Each named move below is a turn or a mirror, shown by a few rows before and after it. Which moves, in which order, take the first row of each later pair to the second? The first pair is answered.
V (before -> after):
[-2  1 -2  0  0  6  0  7  5 -1 -5 -4  4 -5  3  6 -2]  ->  [ 0 -2 -2  1  1 -1  1  8  1 -2 -3 -2  3 -7  0  8 -4]
[-14  10  19  -6 -11  -6   2 -14 -11  -2   2   0  -4   0  -2   2  -2]  ->  [-15  13  18  -6 -10  -5   3 -15 -10  -2   3  -2  -4   0  -1   4  -1]
[ -3  -2 -10   1   3 -18   8 -13  -8  -1   0  -3  -8 -14   2  -4  39]  ->  [ -1   3  -7  -3   1 -13   5 -13  -3  -2  -6  -7 -10 -12   4  -4  43]
E (before -> after):
[ -2  16  -9  -4  -2  16  -2  -6  13  -9 -18  -6   0   7  20 -11  31]  ->  [-32 -11   3  -4 -12 -19  14 -20 -12   3  17  15   6  -9   5   2  -3]
[ 26  -4   3  11  11   6 -12  16   6  -9  -4 -16 -11   7  -7  11  -8]  ->  [  4  -5 -19  10   0  -7   6  -1   0  -7  -2 -13  -7  -9  -2  -1  32]
[ 5 -9  8  3 -2 -8 -6 -1 -6  0 12  1 -5 -3 -5 10 -1]  ->  [ 12   0   4   1   2   3 -12   6   1  -2   4  -6  -5   3  -1   7   9]
[-11   8   4 -10 -13  15   4  -9  -1   7  -2   9  11  10   7  -8  -5]  ->  [-11   5   6 -11 -12  16   5  -9  -2   5   0  11  12   8   7  -6 -11]
X (before -> after):
[ 11 -18  17 -17  -1 -19 -33   2  -7 -13   7 -22 -13   7 -17  31 -11]  ->  [-22  11  11 -37 -30   1 -21 -25  -6  -6  -6  -9   1   8   8   2  21]
[ -2   8   6  -5   0  14  -5  -4   6   1  -5   4   5   8   6  -8 -12]  ->  [ 10  -3   9   3   6   4 -12   2   1  -5  -2  -7  -5   7  -2   7  -9]
[ 25  -3  -5   2  15  -1  -3  14   0  -5  -2  -4 -11  -2  -5   9  13]  ->  [  5  12 -10  -7   0  13   4   1   4  -3  -9   1  -1  -2  10  -8  31]
[-12  -8   3  18  11  -5  -3   0 -10  -7  13  -4  11   7  -2   6  -9]  ->  [-15  -4   1  15   3  -2  -3  -8 -12  -6  12 -10   9   7   3   5   8]
R (before -> after):
[ 17  -6  17  11  -2  -6 -11   1  -7   1  -6 -16   0   8  -5  17  -1]  ->  [ 21  -1  13  12   0  -1 -11   5  -3  -1 -14 -16   0  10  -3  13   1]
[-13  -8  -5  -5  -3  -3   9  13 -10  11   8  -4  10  -3   2   0  14]  ->  [-7 -3 -9 -4 -2  3  8 19 -3  9  2 -9 11  0  4 -5 18]
[ 10   0   3  -3  -6  -5   3 -23   5  -9   8 -19   0   0  10   4  16]  ->  [ 22   3  -3   0   7   9   6  -3  18 -10   0 -17   8   0   7 -11  -5]
S (before -> after):
[  2   2 -12   5   1  19  -4  12   3  -2  -5  -2  -2  -8  -9  -4   4]  ->  [  6   1  -4   8   1  18 -11   8   2  -3  -4  -7  -7  -4  -9   3   3]
[-18  24 -11   7   3  19  10   3  16   2  -7   9  -4   9   4 -14 -10]  ->  [ -1  24 -14  12   8   9  -1  -3  12  -6 -15  -9 -18  10   2   1  23]
[ 20 -13  -5   3   5 -13   0   8  11  -4  -8 -23 -13   2 -12   7   4]  ->  [  9 -12   9  -1   6  -8   1  13  10   4   0  -9  -3   5 -14   6 -31]
Pairs:
Between the rows of a pair lie 2 to 3 moves.
[ -6   5 -16   3  -3   0  11  -7   2  -1  -7   1   3  -7   5 -10  38]  ->  [ -5 -13 -10   8  13  -9  15  10   2   2  11  16  10 -11 -15  -7 -23]	V R E
[-30   9 -25  -1  -7   5  36 -12  13   8   0  20  27 -18   1 -35  13]  ->  [  9 -28 -27  26  26 -29  25   9   7  -3  10  -2  -2 -28 -23   5  10]	R X S
[-22 -14  -3  -6  -6 -19  16 -16   0 -16   8  11  21 -13   8  -6   4]  ->  [ -4  -5 -16  -1   6  -2  11  -2  16 -23 -12   3  17 -13  14 -13  21]	X E E
[-12   6 -22  -5 -10  36  39  17   7   7  -8  23  24 -14  12 -29 -17]  ->  [ -8  -9  38 -15 -27   3  -3 -11 -36   4  17   5   1   6   8  31 -29]	R E R
[  0  25  -7   2  10  24   7  18  25   5  -1  -2   7  11   4 -28 -28]  ->  [ -9   3 -16   9  -5 -22  13 -15  -3   0  13 -21 -15  -5   2  -1  47]	E R S
[-10 -33 -24   7  -7 -30  19  -7 -15   3  16  -2 -18 -27 -12  11  29]  ->  [ 31  -6 -25   4   7  14 -11  15  11 -10 -21 -24 -26  -7   3   7  43]	E E
[ 16  -9   3  -4   2  -6 -29   7   6  -5 -15  -6  -4  11 -11   0 -11]  ->  [-13 -20 -11  -5  -5 -26  -2  -6  -1   3   4  11   6  -9 -14 -11  -7]	E E S
[-20  19   3  -7 -22  -5  -2 -27 -13  -3 -11   1   0   6   7   9  33]  ->  [-10  24  26 -10 -17   6 -22 -19 -12  -3 -11   1  -2  19   5  17   1]	S E
[  7 -18 -12  16  18 -24  -1  -1 -11 -17   4 -21 -26  -5 -14  16  20]  ->  [-11  -4  18  -1  11   1  -3   6 -10  -4  11   9  -1  10 -10   6 -53]	X V E
[  5 -22   9   9  13 -11   3  12 -11   4   3  -1 -21  -1   2  22  -3]  ->  [ -1 -19  -2   9   7 -13  12   3 -10   5  -1   0 -21  -9   5  14  22]	E E
[ -7  -5  -9   2  -3 -18  26   4   0  -7   5   0   6 -13  -9  -7  13]  ->  [  8  -1   5   5   6  -4  10  22   4 -10   3  -1   6   0 -12  -2 -25]	X E
[ 10 -17 -22  23  -3 -21  29 -10  -1  13   4  11  -5 -38   2  -3  16]  ->  [ 22   4 -24  15  -5   7  18  -6  13   7 -19   2  -4 -28  17 -13  35]	R V
[  9  -4 -31   7  20  -3  25  24  12   1  -1   5  10 -17 -22 -15 -25]  ->  [-14 -15  -2   0  -3 -28  24  -2 -15   7  22   9   5 -17 -23   7 -31]	S X E
[ 26  -3   4  -1   6  12 -25   4   5  -9 -12 -27 -14  11   6  10  16]  ->  [-15   2 -27  -3  -3   7  13  -5   9   2  -2  -4   7 -11  11 -24  33]	X X E
[ 23  -6  18  -1  21   2 -21  16  -2  -2   3  -1  -7  10  -9  12 -43]  ->  [  7  11 -21  -1   3  10   1  -6   8  -6 -19 -10  -7  -2  13 -16  46]	V E
[ 10  29   8 -15  -3  34 -10   0  12  -5 -15   1   5  13   6  -9  -7]  ->  [ 21   9  27  -8   3   9 -21   1  -2  -7   2  -6  -9  12  -8  22 -25]	X R V
[ 15 -19 -12   3  25   0   2   6   7  -1  -6 -14  -4  -3 -21   5   8]  ->  [ -9  -9 -21  -4  15   6  20  -1  10   9  -6   3  11 -10 -14 -18   5]	E X R
[ 26 -14  19   4   1  -4 -26 -12 -13  -6   5 -19 -15   9  -5  27  12]  ->  [-27 -11   0  -3 -21 -12  11 -31 -16   7  21   9   6  -8   3  -3  17]	R X E
[-26  -9 -12   5   4 -25   6 -13 -16   4  16   7  -8 -22  13  16  27]  ->  [-42   5   8 -11  -7  -9   1 -21 -18  11  15  18   5  -7  21   7   0]	S X
[  7 -19 -21  11   5 -41  14  19   0  -7   7  -5  -9 -15 -13  14  29]  ->  [ 27   4 -20  10  18   3   5  42  27 -11 -18  -5   0   0  -1  -8   6]	E S E
[  2 -18  -1   6   5 -39  11   7 -13   3  15  17  -4 -21 -15  18  -7]  ->  [-20   8  10 -13 -26 -18   7 -23 -15   5  -1  12   1  -7  10   4  28]	R E X
[ -7   0  16  -3   5   6   1   9   1   1   8  12   8   5  -4  -2 -37]  ->  [ 14  13   6  -4   4  19 -13   5   8  -9 -20 -10  -5  11  10  -1  12]	E S
[ -8  -3 -14  13  15 -17  19   6  -5   6  12 -11   4 -18  -4   6   9]  ->  [  0  -6   3  13  21 -15  10  11  -6   7  13 -12   3  -9 -11  15 -17]	R E
[ 24  -7 -13  -4   4 -13 -11  -4   0 -22  -8 -18 -17   0   5  14  37]  ->  [ -8 -23   6 -11  -2 -25   1  -7 -14  -9  24  14  -1  -4 -11  16 -30]	E S
[ 18 -24   9  10  10 -26 -10   3 -14  -4   7  -6 -16  -6 -15  25  -5]  ->  [-15   2   4  -6   0  10  11   5   2   9   0  22  16  -3   0 -18 -38]	X X
[ -9 -17 -13  16  14 -11  18  31   4   6  12  17  -1 -21 -12 -16 -29]  ->  [-42  -4  -4   3 -14 -13  23  -2 -10  12  16  21   4 -21   4 -18  -1]	R X
[ -8  -5  -7  -1   4 -19  18 -15  -1   2   8   0   2 -10   1   6  24]  ->  [  4   3   6  -5   3 -11   1 -16   1  -4  -5 -13  -4   0   6  14  32]	S E E
[-37  12 -11 -12 -12 -22  16  -3  -2  15   6  24   7  10   0  -6  -3]  ->  [  0   1  -1  -2  13 -19  -2  27   7   6   3  14  -1  18 -15  10 -38]	V X
[-14  20   1 -14 -15  33  13  -6  11  11 -11  19  23  14  14 -35 -12]  ->  [ 38  -6  14   4   3  -3 -27  -4  -5 -11 -11 -28 -21  18  -1  22  27]	X R E
[ -5  27  36 -17  -1  26 -32 -15   5  -2   1   0   7  27  14   8 -25]  ->  [ -2  38  11 -14   6  42 -22  -1  23  -1 -13   6  14  22  17 -17 -18]	E S R
[ 23  -5  15   9   5   7 -20  12 -11 -19  -6 -32 -22  26  -7  42  16]  ->  [-15  11  13  -9 -27  15  -4 -18 -20 -10  -5 -21  -8  22  14  21  47]	R R X
[-13   7   0  -7 -16   0  13 -16  -8   0   1  -3   4   1   2  -5  19]  ->  [ 17   8   2   1   6  18  -2   9  10  -5  -9  -8   4  12  -3  -3 -11]	S R X
[-13  19  18  -6 -14  28  -4   1  20   4  -6  -1  14   8  11  -2 -12]  ->  [ -2  -7  11   9   5   3   4  18  17   2   9   1  10  -2 -11  12 -37]	E X
[ 28 -15  -3  17  12  -5 -11  15   5  -9  -2  -9 -14  -2 -14  13   8]  ->  [-14   1 -10   2 -21  -5   9 -17  -3   3   0   4   0  -9   2  -7  36]	E E X
[-26   1 -22   4 -14  -2  27   3   4  18 -22   1   4   0   9  -6  30]  ->  [-15 -20  11   7  -9 -31   6   0 -18  16   1  -7 -12   6  -7  32   6]	E X
